128 stands for zero in the data rows.
Some points:
[107 125 217 181 193 158  97 162 104 157 109 108 114  62 116 176  91 199 108 141 161 115  96  89 177 112 155  92 233 122 168 109 108  93 255 177 137 112 158  85 102  89 157  92  85  62 193 244 110 190  73 119 170 152 166 166 118  91]
[ 83 113 232 200 143 142 117 216 100 154 141 128 157  71 102 170  75 243 125 152 160 115  53  75 190 121 171  90 255 100 147 117 105  90 251 185 110 107 129 134  87  74 160  77  72  76 187 188 100 159  59  93 178 138 149  97 132  84]
[176 102  44 121 106  94  77 158 213 124 161 137 135 255 144 118 163  46 156 170 191  98  64 157 131 180 122 146 111 116  91 149 215 163  95 138 151  89  90 146 174 171 108 155 174 133 186 148  89 136 106 101 161 187 131  40 158 127]
[117 114 112  82 128 123 225  59 118 144  88 134 103  40 125 122  27 237 111 146 101 145 135 106  76 122 176 100  74  83 136 157 171  86  94  92 106  59  84 131 141 207   0 155 140 202  45  10 173 127 255 135  21 108 136 140  71  88]
[117 173 127  98 192 130  91  80  82 162  63 129 114  78 130 100  89  77  71 129 132 131 249 147 126  80  99 114  93 174 158 108  82 162 125 118  78 194 200 111 126  84 201 111  93  47 169 255 150 101 114 193  93 107 109 201 121 117]
[139 107  90  79  94  98 133 138 158 115 160 135 144 253 118 120 228  63 128  92 134 143 100 176 123 181  92 151 107 124 105 155 212 204  88 102 159 145 170 187 141 138  40 188 213 196 155 171  94 110  95  95 160 170 128  56 166 205]
[ 93 120  92  93  78  69 123 123 137  72 177 141 166 220  90 155 232  87 115  87 106 176 102 171 123 169  77 179 111 151  83 140 222 209  79 116 136 154 170 145 148 132  31 178 183 225 139 154  61 125  92 127 148 167 139  80 183 217]
[232 148  64 255  97 141  69 149 216 114 152 105 112 216 158  94 141  56 187 192 183 106  59 132 128 154 171 136 103 103  70 142 164 139 109 149 196  90  93 155 170 218 146 119 166  95 181 186 128 122  95 110 102 181 114  63 115 106]
[ 77 126 100  68 111  80 127 127  79 166 144 149 122 133  79 132  55  87  82 141 116 158 243 159  97 140  94 109  99 189 180 117  87 129  91 117 109 192 163 119  93  56 214 104  67  54 147 131 119 117 117 156 161  70 144 214 150 119]
[185 109 174 247  66 159  65 153 190  89 151  88 113 136 186 104 184 247 254 126 128  80   0  82 124 105 172 106 135  91 138 121 119 155 149 152 177  55  81 133 122 158 255 143  89  95 115  58 120 110  63 110 103 133 104  59 101 122]
[145 150 242 217 158 155 142 211 148 142 158 124 162  79 113 147  96 255 119 174 160  97  22  97 159  91 180  99 245  95 148  83  97  96 250 169 107  98  93 139  86  99 166 102  95  88 143 239 109 146  57 111 165 111 151 101 107  82]
[ 82 148 117 100 129 113  92 103 103  88 135 116 125 106  88 156 255  66 109  36  53 150 165 155 138 121  72 205 139 170 159 127 158 112  71 118 108 104 168 138 116 158   0 102 223 255  34 216 113  83  61 109 149 150 120 178 191 238]
[163  97 227 192  63 163 117 163 160  89 200  96 103 102 169 107 153 255 199 115  94  89   0  62 122 108 179 102 140  89 122 101 113 103 196 133 168  58  56 145 124 144 255 130  77 119  76 188  74 103  75 101 199 128  72  52  99  97]
[ 55  65  59  90  67 100 255  92  59 107 123 149 138  98  74 118   7 205 117 134 107 137 121 106 116 190 100  77 108 115 102 155 149  40  72 120 103  80  63 134 143 146  21 177 110 170  53   0 159 113 255 100 136  81 168 134 106  85]
[ 71 130 108  83  93  68 127 115 115  76 168 162 173 161 111 202 255  86 128  63  78 136 162 147 164 144  82 174 130 175  86 152 159 143  82 119 105 128 177 168 127 147  25 158 212 255  76 161  96 102  70 128 176 144 155 139 198 244]
[102 125 110  65 129 119 228  98  85 138  97 157 147  95 109 100  73 111 129 149 107 146 161 129  87 149 122 136  84  98 110 121 113  73  84 105 114 171  98 129 141 112  85 113 138 111  82   0 163 128 255 148  97  79 141 155 109 123]
[ 87 132  93  60 191 113 129 101  95 157  92 143 121 121 122  91  91  97 102 135 123 163 255 140 118 126 107 129  95 161 124 103  80 140  99  95 110 238 135 102 123  72 184 118 111  67 121 106 137 105 164 162  89  95 119 189 106 131]
[165 114 255 199 141 197  96 195 149 120 135  97 155  72 152 119 139 255 134 163 169  81  26  93 144  78 187 127 176  93 114 114  97  97 252 139 149 113  99 118  91 144 171  92  94 100 119 223 143 145  43 121 172  87  93  54  81  86]
[117  81 255 179  56 131  98 207 117  89 223 116 148 114 125 123 152 255 182 134 132  96   0  92 108 139 181  99 158  80 110 116 129  71 173 156 146 105  28 134 100 122 241 128  41 110  58 242  79 131  73 105 224 103 119  73  98  74]
[ 80 135 106  69 149 137 241 104  93 155  75 137 116 101 125 113  66 132 130 126 103 168 160 111 118 124 141 121  71 115  92 153 110  74  83 100 120 114  71 141 137 156  41 167 123 123  54   0 192 112 255 152  95  79 134 149  97  86]
[107 135  67  94  66 117 220  60  99 107  67 133 133  41 149  98   6 255 118 104 125 137 119 106 110 120 193  91  72  98 159 164 171  58  88  91  96  67  86 147 158 176   0 147 120 255  62  10 139 144 255 123  59  93 161 149  63  47]
[193 102  29 212  84  87 110 172 209 114 164 119 149 255 138 138 152  49 189 159 182 112  41 112 100 179 126 120 113 126  83 147 213 127  77 126 175  90  83 145 165 148 130 137 145 123 184 171  95 163 114 103 176 181 135  51 134 108]
[194  92  88 255  64 142  81 158 204 106 155 119  92 178 182 103 140 206 230 135 119  80   0 107 130 116 170 120 107 114  98  99 105 123 115 158 234  66  68 128 163 178 227 133 125  60 155 128 131 112  66 121  90 122  99  63 119 108]
[222  98  38 255  90 137  81 170 222 135 139 106 113 189 170 107 131 127 227 171 151 102   4 119 138 167 197 137 108 127  76 134 127 142 104 124 191  81  82 125 157 181 202 130 133  91 157 187 143 148  90 107 120 137 102  59 132 127]
[195 106  74 114  94 122 132 118 200 112 151 130 127 255 175 124 182  30 138 128 181 116  71 163 123 155 115 168 114 118 100 132 224 190  91 113 134 118 131 156 146 173  90 169 186 154 168 229 116 139 112 122 125 178 142  43 132 176]
[ 99 128 183 144 161 122 122 175  88 135 129  98 141  60  80 162  70 163  92 146 130  96 142  99 184 113 138 105 228 111 212 150 106  85 191 192 135 108 165 115 100  67 195 104  78  57 199 255  79 195  77 106 170 122 179 155 139  83]
[138 148 200 138 175 148  75 141 103 150  84 137 113  63 122 124  92 137  79 130 141 113 201 115 161  94 142 107 187 155 204 117  50 117 194 174 126 114 200  91 109  79 173 113  62  51 199 255 122 168  89 102 137 160 145 179 148 116]
[ 91 144 112 101 168 129 112  80  85  81 145 134 124  85 118 153 255 103 101  56  88 131 196 159 157  90  83 229 150 190 185 180 123 105  99 115  89  74 178 135 138 159   0  60 223 255  31 158 143  73   2 128 138 126 104 252 213 216]
[112 151 111  68 142 108 110 136 126  98 148 120 130 166 147 153 250  64 118  62 113 164 144 167 101 133  83 167 120 146  73 153 182 184  93 129 132 129 195 149 140 159  13 152 216 255 118 187 116  96  74 155 122 183 129 104 167 255]
[120 155 147  95 148 133  76 112 126 131 105 118 108  60 119 150  79 115  79 129 150 145 231 112 148 106  80  90 139 139 200 101  68 136 133 127  90 151 207 110  90  61 195 103  98  47 191 237 110 163  97 144 132 130 126 216 165  88]
[132 159  90  54 176 164 129  82  95 175  86 144 104 114 124  99  95  75  65 130  91 152 219 163 110 118  98 142  76 144 116 133  79 130 122 117  79 247 113 113 110  95 168 138 111  83 105  64 186 105 192 169  83  97 107 188  91 137]
[100 157  97  59 193 132 172  88 118 161  93 150 134 115 126 116  84  81  88 123 109 184 202 144 109 120  96 146  84 125 119 134  73 128  96  83 113 216 107 100 145 102 164 126 140  86  76  45 216 119 223 159  73 110 128 170  83 110]
[ 77 125  91  52 142 101 141 112  63 116 129 126 137 114 100 151  50  77 106 106 101 135 237 160  94 141  93 114  95 167 142  89  92 130  73 109  95 236 130 113 134  38 199 119  95  43 125  95 135 131 129 135 154  94 136 191 128 128]
[101 154 133  73 176 163 186  69 101 191  84 151 121  88 148 105 107  52 105 147  95 135 195 156 103 120 114 127 100 129 111 123  84 143 112  78  95 191  94 112 133 149 111 136 148 103  89  20 194 125 255 170  57  97 108 166  71 107]
[ 60 139 136  95 105  89 121 153  71 115 161 153 134  87  81 171  56 136 103 122 137 134 212 120 157 165 118  83 147 156 196 103 107  83 145 181 102 114 187  82  88  24 214 107  69  44 177 233  61 178  68  85 190 123 165 170 148  63]
[191 136  80  63 119 118 114 106 198 119 118 112 130 255 136 123 237  54 133 138 166 130  91 158 124 134 124 157 107 109  67 147 200 245 108 112 147 135 145 144 151 186  51 150 206 178 171 255 136 119 122 127  96 179 119  65 137 199]
[134 163 130  84 170 155 112 118 106 164 106 126 120  70 136 134  79  87  91 127 121 141 255 133 149 121  84 122 122 162 181 100  70 154 119 123 109 166 235  96 101  68 183 106  53  48 177 246 135 138  89 150 101  92 127 187 157 110]
Along one direction, these points spread out more than along any other. How many in every 100 of the points above lie lower along it than each point below? Answers are rounded to whole numbers. More than half of the points above lie lower than the first one.
[ 99 128 183 144 161 122 122 175  88 135 129  98 141  60  80 162  70 163  92 146 130  96 142  99 184 113 138 105 228 111 212 150 106  85 191 192 135 108 165 115 100  67 195 104  78  57 199 255  79 195  77 106 170 122 179 155 139  83] : 70
[ 82 148 117 100 129 113  92 103 103  88 135 116 125 106  88 156 255  66 109  36  53 150 165 155 138 121  72 205 139 170 159 127 158 112  71 118 108 104 168 138 116 158   0 102 223 255  34 216 113  83  61 109 149 150 120 178 191 238] : 30
[222  98  38 255  90 137  81 170 222 135 139 106 113 189 170 107 131 127 227 171 151 102   4 119 138 167 197 137 108 127  76 134 127 142 104 124 191  81  82 125 157 181 202 130 133  91 157 187 143 148  90 107 120 137 102  59 132 127] : 78
[176 102  44 121 106  94  77 158 213 124 161 137 135 255 144 118 163  46 156 170 191  98  64 157 131 180 122 146 111 116  91 149 215 163  95 138 151  89  90 146 174 171 108 155 174 133 186 148  89 136 106 101 161 187 131  40 158 127] : 62
[ 87 132  93  60 191 113 129 101  95 157  92 143 121 121 122  91  91  97 102 135 123 163 255 140 118 126 107 129  95 161 124 103  80 140  99  95 110 238 135 102 123  72 184 118 111  67 121 106 137 105 164 162  89  95 119 189 106 131] : 19
[101 154 133  73 176 163 186  69 101 191  84 151 121  88 148 105 107  52 105 147  95 135 195 156 103 120 114 127 100 129 111 123  84 143 112  78  95 191  94 112 133 149 111 136 148 103  89  20 194 125 255 170  57  97 108 166  71 107] : 0
[145 150 242 217 158 155 142 211 148 142 158 124 162  79 113 147  96 255 119 174 160  97  22  97 159  91 180  99 245  95 148  83  97  96 250 169 107  98  93 139  86  99 166 102  95  88 143 239 109 146  57 111 165 111 151 101 107  82] : 89
[232 148  64 255  97 141  69 149 216 114 152 105 112 216 158  94 141  56 187 192 183 106  59 132 128 154 171 136 103 103  70 142 164 139 109 149 196  90  93 155 170 218 146 119 166  95 181 186 128 122  95 110 102 181 114  63 115 106] : 73
[117 173 127  98 192 130  91  80  82 162  63 129 114  78 130 100  89  77  71 129 132 131 249 147 126  80  99 114  93 174 158 108  82 162 125 118  78 194 200 111 126  84 201 111  93  47 169 255 150 101 114 193  93 107 109 201 121 117] : 41
[163  97 227 192  63 163 117 163 160  89 200  96 103 102 169 107 153 255 199 115  94  89   0  62 122 108 179 102 140  89 122 101 113 103 196 133 168  58  56 145 124 144 255 130  77 119  76 188  74 103  75 101 199 128  72  52  99  97] : 95
[ 60 139 136  95 105  89 121 153  71 115 161 153 134  87  81 171  56 136 103 122 137 134 212 120 157 165 118  83 147 156 196 103 107  83 145 181 102 114 187  82  88  24 214 107  69  44 177 233  61 178  68  85 190 123 165 170 148  63] : 59
[ 77 125  91  52 142 101 141 112  63 116 129 126 137 114 100 151  50  77 106 106 101 135 237 160  94 141  93 114  95 167 142  89  92 130  73 109  95 236 130 113 134  38 199 119  95  43 125  95 135 131 129 135 154  94 136 191 128 128] : 27
